In the data rows, 128 means zero.
Here is a table of points, one per row:
[139 175 153  91 124 169 103 138 115 115 134 172 100 109 105 113 104 165 122 116 120 158 105 131 150  92 132 115 149 164 120 127 135 147  94 155 137 147 128 156 132 132 145 150  96 111 146 112 103  83 157 147]
[140 120 159 128  87 107 111  76 124  94 121 141 124 156 128 134 144 106 189 106 132 163  90  81 178 101 172 104 138 129  95 176  79  86 143 114 115 103 139 106 112 129 118 134 130 124 131 104 118 109 146 157]
[114 105 109 132 163 112 162 115 113 122 128  96 157 159 160  97 148 155 114 115 162 103 142 161  91 137 115 142 144 122 128 116 157 130 124 121 155 149 162 106 138 129 147 137 165 115 159 148 141 135  95  90]
[137 133 152 121  99 119 121 119 134 119 120 138 129 133 113 129 138  88 141 141 129 142 133  84 158 110 137 136 133 116 139 150 113  97 152 128  87 121 123 119 102 110  93 125 111 136 111 133 120 129 137 156]
[143 137 108 129 172 126 137 152  92 121 140 146 130 123 142 145 120 175 115  95  99 111 132 150 114 149 141 136 149 132 128 106 139 163 131 172 173 164 139 135 138 127 144 175 117  96 149 139 156 138 135  89]
[139 109 161  92 102 120 107 116 150  98  79 138 116 114  83 134  99 130 118 152 136 140 138 126 145 150 115 112 119 150 158 152 165 150 139 121 100 153  94 151 130 113 100 122 101 163  98 122 119 153 143 163]
[ 85 153 126 120 126 188  92 153 124 138 144 144  97 105  94 146  81 169 110 135 107 137 122 150 114 129 122 114 115 172 129 112 166 170  89 167 129 133 109 177 182 169 163 146 110 128 158 142 120  83 169 142]
[115 124 108 136 142 128 147 143 105 149 149 113 160 144 138 114 157  95 124 128 134  98 147 115 122 127 133 164 150  88 152 105 119  88 131 144 108 131 150 101 116 116 115 131 142 105 141 168 154 126 118 120]
[ 56  84 116 174  90 138  94 100 138 130 137  97 119 150 111 186 109 111 171 137 112 130 118 111 122 158 157 103  85 140 110 154 127 121 135 132 104  82 109 140 190 186 146 128 152 151 151 151 145 110 164 149]
[124 140 138 154 118 111 152 118 173 133 122 101 118 131 155 114 140 116 104 163 154 144 155 122 100 101  85 135  92 137 110 147 148 137 160  84 120 101 128 128 109 127 117  99 136 165 107 113  83 147  88 113]
[153 172 119 118 137 154 134 173 135 172 151 145 124  92 128 103 136 101 102 142 119 123 129 130 133 103 108 146 134 106 140  90 101 115 103 123 121 118 123 130  95 107 121  97 112 118 103 115 115 118 116 133]
[153 152 116 138 149 132 114 156 100 126 148 167 108 106 129 175 110 156 137  95  69 130 114 123 140 142 160 122 134 135 114 118 104 159 137 176 163 139 118 146 133 133 137 171  97 101 131 119 150 132 159 110]
[150 141 176 121  97  97 136  85 150  84 102 134 117 150 138 109 143 121 138 138 157 170 133  88 149  81 120 124 127 146 107 183 134 118 172 101 110 123 138 118  91 110  99 132 116 149 116 106  82 134 113 139]
[157 149 112 105 159 149 135 145 125 148 138 141 124 102 143  91 125 164 115 107 134 125  96 181 120 120 115 113 142 135 112  91 110 146  68 108 179 135 137 132 124 126 167 106 138 108 128  86 120 111 110 112]
[117 111 117 142 137 115 145 110 126 127 132 105 143 151 152 115 145 131 135 120 148 120 127 138 112 128 128 129 129 121 115 130 127 117 128 112 141 121 148 110 133 135 140 124 157 124 143 131 131 128 109 110]
[180  54 138  58 117  99 107 128 139 114  49 137 150  92  61 129 102 106 129 138 132  97 120 160 166 218 128 105 141 104 204 118 131 132 105 104 106 179  74 130 119  78  87  88 113 156  57 110 175 196 140 176]
[168 106 130  85 126 124 119 148 137 140  95 141 139  92  90 118 117 104 117 140 126 109 124 146 151 167 119 123 138 105 176 105 118 124 104 112 113 152  96 130 108  91 102  92 112 139  77 112 149 161 129 157]
[ 95 103  98 178 113 134 120 128 182 171 136  86 108 108 140 157 112 112 130 158 122 125 119 158  92 156 104  97  55 134  99 121 116 148 113  71 138  63  95 145 162 171 157  65 162 174 101  96 114 140 111 123]
[117 145 110 136 144 133 158 171 112 165 153 115 163 132 133 108 163  71  95 153 133  92 179 100 116 115 111 193 149  75 177  95 133  84 149 153  81 136 144 104  95  97  89 126 124 111 126 188 147 136 110 122]
[127 127 132 137 116 116 135 109 110 124 143 127 146 156 141 121 160  95 159 114 134 131 120  91 151 104 155 140 149 102 120 141  91  77 141 130 111 113 153  96 107 121 116 135 139 108 141 139 135 113 128 135]
[119 119 128 155 104 119 123 103 142 133 137 115 124 141 142 138 141 101 162 127 129 142 108 108 139 116 144 113 110 121  98 147  90 102 133 100 123  85 130 114 126 143 133 108 147 136 124 110 119 119 125 136]
[113 115 101 127 167 122 164 142  97 140 141 103 171 154 149  97 158 126 105 121 152  86 159 143  99 136 119 170 161  95 158  96 151 106 127 147 129 157 164  99 125 113 127 142 153 100 157 178 160 133 103  98]
[157 121 109 166 138  95 121 133  99 120 145 152 121 127 146 201 129 127 170  86  61 125 110  99 150 159 185 119 126 111 102 138  71 135 169 163 160 118 121 121 124 131 124 169 112 104 121 117 168 155 154 104]
[104 132 104 163 125 137 140 161 161 180 145  97 130 109 134 135 134  82  99 172 125 108 161 127  97 134  93 150  88 104 143 105 131 122 137 106 100  92 109 132 124 132 116  84 137 155 100 142 121 145 105 124]
[132 103 144  92 135 116 132 121 133  99  85 123 136 129 105 112 111 154 101 140 153 119 151 152 118 155 104 129 137 144 163 134 187 156 132 128 122 175 119 139 136 111 115 135 121 146 123 141 132 155 123 132]
[171 165 122 109 132 161 111 147 140 160 146 160 100  80 130 108 116 142 136 110 113 148  69 163 148 107 128  92 126 138  95  99  68 138  59  96 171 103 116 142 116 132 166  86 123 116 105  54 104  98 127 137]
[117 175 159 128 107 150 119 133 151 120 131 141  97 119 119 124 114 134 104 157 131 163 146 104 125  81 102 133 111 162 118 149 159 147 146 134 105 120 121 156 122 135 119 135  99 148 129 128  78 107 134 140]
[111  91 104 137 140 120 131 101  94 124 142 111 156 163 146 125 148 133 170  88 136 109  98 140 131 145 167 119 152 109 113 123  97  96 104 130 151 124 158  96 149 144 156 138 170  96 165 137 166 110 131 117]
[147 117 170  98 126  94 145  86 150  68  74 122 123 147 132  96 122 174 106 138 176 152 147 142 117 117  95 118 130 169 126 170 192 164 157 101 138 167 136 134 118 110 116 140 124 158 125 113  91 155 102 120]
[129 157 134 115 131 148 125 137 108 129 146 147 128 130 126 111 134 130 128 118 127 135 122 117 141  99 136 139 153 127 128 120 120 113 114 150 124 135 144 126 119 124 131 144 118 104 147 137 124  98 138 134]
[ 72 122 121 144 110 166  92 129 130 134 141 123 107 125 102 164  93 143 137 136 109 134 120 133 118 142 138 109 101 158 120 131 149 148 109 152 118 111 109 160 186 176 155 138 129 138 155 146 131  95 167 145]
[ 97  99  93 161 143 127 142 130 158 157 131  81 130 124 150 131 122 140 110 146 142 107 136 178  75 160  96 117  85 132 115 109 148 154 112  88 153 103 120 134 161 157 160  90 169 155 125 120 128 145  97 100]
[139 150 155 107 108 141 107 111 119 106 128 158 111 130 115 122 122 139 152 112 125 160  98 109 162  96 149 110 144 149 109 149 110 120 116 137 127 127 133 134 123 131 133 143 111 116 139 109 109  94 152 152]
[ 95 175 130 130 111 185 100 180 135 164 156 147 103  93  89 147 101 105  99 164  97 133 150 105 128 110 114 148 112 136 153 107 146 134 119 169  81 117 101 166 141 142 118 129  90 134 127 160 115  96 163 157]
[171 143 115 168 161  82 148 155 120 116 132 148 113 114 160 192 125 148 114 113  69 123 157 110 115 154 137 142 112 125 115 135 125 178 205 162 166 142 116 137 107 112 106 176  93 125 104 123 144 192 124  74]
[137 100 154 109 110 105 118  77 123  81  99 132 129 154 124 123 127 148 163 106 147 148 102 124 152 129 151 100 141 147 111 166 126 123 130 114 137 138 137 118 133 129 132 141 137 130 138 109 125 125 137 141]
[110  89  99 128 165 116 151 108  88 120 135 102 168 168 156 105 151 157 142  89 153  94 119 163 107 151 147 134 163 112 127 110 133 112 104 135 163 151 170  95 151 136 160 148 176  92 176 153 169 121 113  96]
[134 151 143 132 133 108 166 126 133 121 129 116 144 150 154  92 163 107 101 148 160 130 169 100 116  86 100 169 140 113 137 139 150 107 170 121 104 136 156 105  86  99  96 133 126 130 128 151 104 139  92 112]
Along one direction, these points spread out more than along any other. Take the direction at right angles to it along which they spread out most. Go by this last direction. Where along it does each point below lie, from 0 to 99? The average is 50, and the first point in the table lies past the average. One standard deviation of the points above along it is 16.
[171 165 122 109 132 161 111 147 140 160 146 160 100  80 130 108 116 142 136 110 113 148  69 163 148 107 128  92 126 138  95  99  68 138  59  96 171 103 116 142 116 132 166  86 123 116 105  54 104  98 127 137] 64
[111  91 104 137 140 120 131 101  94 124 142 111 156 163 146 125 148 133 170  88 136 109  98 140 131 145 167 119 152 109 113 123  97  96 104 130 151 124 158  96 149 144 156 138 170  96 165 137 166 110 131 117] 75
[117 111 117 142 137 115 145 110 126 127 132 105 143 151 152 115 145 131 135 120 148 120 127 138 112 128 128 129 129 121 115 130 127 117 128 112 141 121 148 110 133 135 140 124 157 124 143 131 131 128 109 110] 55
[117 145 110 136 144 133 158 171 112 165 153 115 163 132 133 108 163  71  95 153 133  92 179 100 116 115 111 193 149  75 177  95 133  84 149 153  81 136 144 104  95  97  89 126 124 111 126 188 147 136 110 122] 36
[157 121 109 166 138  95 121 133  99 120 145 152 121 127 146 201 129 127 170  86  61 125 110  99 150 159 185 119 126 111 102 138  71 135 169 163 160 118 121 121 124 131 124 169 112 104 121 117 168 155 154 104] 72
[153 152 116 138 149 132 114 156 100 126 148 167 108 106 129 175 110 156 137  95  69 130 114 123 140 142 160 122 134 135 114 118 104 159 137 176 163 139 118 146 133 133 137 171  97 101 131 119 150 132 159 110] 74
[132 103 144  92 135 116 132 121 133  99  85 123 136 129 105 112 111 154 101 140 153 119 151 152 118 155 104 129 137 144 163 134 187 156 132 128 122 175 119 139 136 111 115 135 121 146 123 141 132 155 123 132] 33
[ 97  99  93 161 143 127 142 130 158 157 131  81 130 124 150 131 122 140 110 146 142 107 136 178  75 160  96 117  85 132 115 109 148 154 112  88 153 103 120 134 161 157 160  90 169 155 125 120 128 145  97 100] 54
[143 137 108 129 172 126 137 152  92 121 140 146 130 123 142 145 120 175 115  95  99 111 132 150 114 149 141 136 149 132 128 106 139 163 131 172 173 164 139 135 138 127 144 175 117  96 149 139 156 138 135  89] 72
[180  54 138  58 117  99 107 128 139 114  49 137 150  92  61 129 102 106 129 138 132  97 120 160 166 218 128 105 141 104 204 118 131 132 105 104 106 179  74 130 119  78  87  88 113 156  57 110 175 196 140 176] 18
[115 124 108 136 142 128 147 143 105 149 149 113 160 144 138 114 157  95 124 128 134  98 147 115 122 127 133 164 150  88 152 105 119  88 131 144 108 131 150 101 116 116 115 131 142 105 141 168 154 126 118 120] 51
